In the rows, 128 means zero.
A: rows in several groups, each row roughly a mix of its group's directions:
A (146 x 10):
[[141 138 165 170 131 101 150 146 143 129]
 [110 129 170 122 133  91 129 100 128  99]
 [160 117 122 121 131 145 102  88 152 156]
 [117 147 110 167 136 168 104 110 145 132]
 [120 116 135 143 130 114 131 127 158  68]
 [148 117 151 100 101 131 131 101  85 122]
 [124 149 117 170 153 154 131 103 149 149]
 [113 169 167 111 137 131 127 153 101 138]
 [134 128  92 139 142 171 135 104 141 158]
 [120 175 120 112 139 134  87 114 151 131]
 [154 133 114 150 167 127 103 116 166 127]
 [140 126 152  88 132  87 143 150 110 119]
 [115 154 165 150 148 126 163 120  99 127]
 [114 104  77 149 131 153 119 113 146 119]
 [117 147 119 172 147 107 120 139 131  87]
 [118 139  93 147 123 137  81 152 146 139]
 [109 134 134 148 158 171 121 130 158 153]
 [141 119 141 133  97 160 107 151 104 163]
 [144 130 150  71 126 111 133 147 107 138]
 [136 124 160 109  98 129 146 125  79 123]
 [151 104 106 117 115 137 102  79 121 136]
 [154 124 142 166 128 175 146 120 138 139]
 [148 124 111  80 141 170 136 124 116 136]
 [105 151 141 169 130 160 129 102 106 132]
 [120 166 148 113 134 122  99 153  90 136]
 [118 147 123 167 141 158 128 120 172 124]
 [139 137  91 128 135 143  85 104 135 158]
 [127 122 125 137 128 145 138 114 113 193]
 [160 108 113  97 109 158 106 152 126 144]
 [136 119 108 119 134 118 127 192 140 114]
 [141 166 113 100 110 167 127 105 140 124]
 [129 121  97 170 113 145 105  92 132 132]
 [130 124  92 129 134 169 125 151 141 166]
 [130 160 128  83 109 119 113 110 121  95]
 [ 98 127 136 158 115 134 167 161 105 127]
 [132 137 113  75 157 128 135 155 148 124]
 [138 138 119 143 144 154 125 157 153 176]
 [136 117 167 106 121 107 124  92 119  94]
 [108 157 147 162 160 125 137 140 151 103]
 [129 132 143 132 145  74 139 145 119  93]
 [155 115 114 100 139  90 122 149 158 110]
 [138 171 100 153 141 116  98 149 131 142]
 [138 135 130  89 125  99 143 125 100  88]
 [131 146 111 164 140 142 171  99 116 120]
 [139 136 177 151  96 113 152 125 122 140]
 [130 123 122 144 124 178 135  83 137 142]
 [119 143 144 108 132  86 142 172 114 122]
 [172 132 122  79 129 121 142 126 114 145]
 [136 158 154 119 152 135 155 170 127 145]
 [110 143 107 164 145 126 105 117 162 100]
 [135 132 101 113 143 166 129 159 137 166]
 [152 143 122  90 126 135  91  90 136 129]
 [152 114  97 145 113 158 103  97 141 144]
 [174 113 124  86 119 117 130 107 146 133]
 [136 131  90 147 138 134 103 101 161 102]
 [ 91 118 123 150 117 174 144 136 136 152]
 [131 145  99 162 148 160 133 106 144 155]
 [154 126 116  92 116 120 105 101 103  97]
 [112 138 101 158 157 121 129 166 157 126]
 [155 128 109 120 122 149 102 135  90 165]
 [101 154 124 138 157 123 146 147 153 166]
 [ 96 157 116 148 169 139 122 124 149 149]
 [125 149 108 124 145 121  94 142 168  96]
 [164 108 131 102 145 124 148  86 137 110]
 [109 131 147 163 126 131 115 130  73 135]
 [130 164 131 131 120 136 115 134  69 135]
 [103 137 121 154 125 115 121  88 145  87]
 [147 126 105 158 131 131 122 101 178 116]
 [129 139 109 148 120 105  80 126  92 123]
 [121 130 118 181 167 140 123 148 125 134]
 [118 133 121 146 113  77 118 169 131 120]
 [ 99 150 139 159 148 116 142 143 155  96]
 [126 135 125 164 128  75 121 138 128  99]
 [152 121 121 123 126 143 114  65 128 117]
 [143 122  81 136 129 126  87 113 130 101]
 [137 160 121 106 161 117 107 140 145 166]
 [112  93 124  85 130 140 142 153 102 140]
 [ 95 150 157 116 134 147 136 162 101 144]
 [127  73 124 129 129 109 150 141 155 147]
 [109 135 123 127 154 108 168 166 141 149]
 [ 94 141 117 132 155 154 100 164 113 127]
 [128  86 116 163 150 138 136 140 143 161]
 [159 108 116 123 117 133 120 120 154 180]
 [136 100 103  82 124 131 118 160 143 143]
 [142 112 105 140 152 107  90 103 156 113]
 [131  99 105 173 151 123 122 126 163 130]
 [145 117 149  98 105  95 120 117 107  94]
 [125 157 107 161 155 156 135 141 142 157]
 [116 140 111 155 132 148 124 147 183 132]
 [140 142 141 136 123  80 113 113 146  89]
 [143 105 125 114 110 146 130 142 115 184]
 [151 135 107 114 147 166 150  88 121 135]
 [130 126 107 136 160 118 148 182 131 140]
 [115 143 103 108 135 124  68 135 129 120]
 [164 123  88 123 116 151 101 110 132 150]
 [126 122  93 142 110 165  98 120 147 154]
 [160 109  83 132 136 128 106 113  97 125]
 [138 120 132 109 119 104 145 113  94  80]
 [126 127 159 124 138  87 160  99 142 146]
 [134 144  99 164 127 140 115 101 159 101]
 [123 124 110 173 134 104 123 123 156  91]
 [133 145 112 153 154 180 119 117 141 141]
 [159 109 124  99  99 135 102 114  99 108]
 [134 121  96 127 132 128  96 162 168 113]
 [156 145 158 141  96 141 147 106 150 150]
 [142 178 154 128 119 143 108 106 112 148]
 [133 159 111 133 129  99 135 113  94  87]
 [102  91 129 103 141 128 157 155 102 119]
 [127  98 153 114 105 124 110  92 123  93]
 [140 153 178 114 117 143 122 134  95 114]
 [107 152 159 127 125 128 127 136  73 137]
 [110 136 104 127 136 127  96 181 147 131]
 [ 95 124 139 120 124 111 156 169  98 114]
 [135 118 101 150 148  90 106 134 138  91]
 [ 89 122 121 121 132 119 148 180 132 146]
 [122 111 153 123 114 112 128  86 116  85]
 [131 150  92 129 144 133  80 133 156 122]
 [113 142 116 151 162 116 125 136 170  97]
 [130 142 176 102 121 126 158 131  96 132]
 [125 140 116 156 131 132  95 155 145  83]
 [123 113  96 123 134  99 126 131 155  80]
 [115 117 147 146 152 114 157 176 119 140]
 [128 104 149 128 138  87 157 162 147 129]
 [158 133 107  98 107 116 107 134  95 100]
 [113 157 127 111 147 161 128 152  87 139]
 [127 154  98 148 151 168 109 147 135 143]
 [115 127  94 173 130 154 100 114 139 126]
 [142  91  89 127  92 147 141 120 120 138]
 [155 124  98 133 153 123  90  99 129 103]
 [106 151 121 148 142 181 111 130 143 142]
 [131 136  97 146 144 174 126 136 144 162]
 [129 153 139  98 144 108 145 176 112 130]
 [111 109 118 159 123 142 170 142 144 160]
 [124 107 114 140 129 131 106 109 185 112]
 [153 129 128 118 118 169 123 100 139 169]
 [116 111 117 181 118 142 136 104 152 147]
 [123 139 142 106 113 167 137 130  90 162]
 [137 124 164  90 116 106 161 132 104 135]
 [114 126  93 178 132 155 118 114 131 116]
 [120 127 150 133 108 159 138 128  86 165]
 [131 140 141 124 135 114 150 179  99 102]
 [153 102 124 146 144 106 119 114 178 133]
 [139  99 163 103 117 108 151 141 132 162]
 [117 152 131 116 151  99 139 166 130  91]
 [126 108 126 133 110 132 138  69 114 153]
 [121 138 108 156 126 130  90 116 147  85]]

one row of each group, then the others: which group is each in?
[135 154 113 131 161 162 156 146 130 157] | <124>
[128 146 120 144 117 133 126 150 189 142] | <109>
[104 122 152 139 106 116 141 154 148  84] | <22>
[145 136 153  91 100 145 126 106 113 159] | <112>

[127 143 170 122  96 104 127 120  90 123] | <112>
[126 135 139 146 136 147 141 161 110 179] | <22>
[102 100 109 154 117 168 120 144 147 144] | <124>
[140 124 113 172 129 162 115  98 141 149] | <112>
[125 105 168 113 100  97 133 126 100 143] | <112>
[152 129 130  94 121 128 136 182 115 143] | <124>
[137 133  85 104 135 108 100 141 144  97] | <22>
[125 118  98 129  99 150 103  81 128 120] | <112>
[165 108  99 104 116 140  90 132 115 135] | <22>
[104 141 135 137 134 124 164 159 118 172] | <22>
[133 173 122 101 149 131  99 157 139 135] | <22>
[152 102 113  85 102 130 144 150 109 136] | <124>
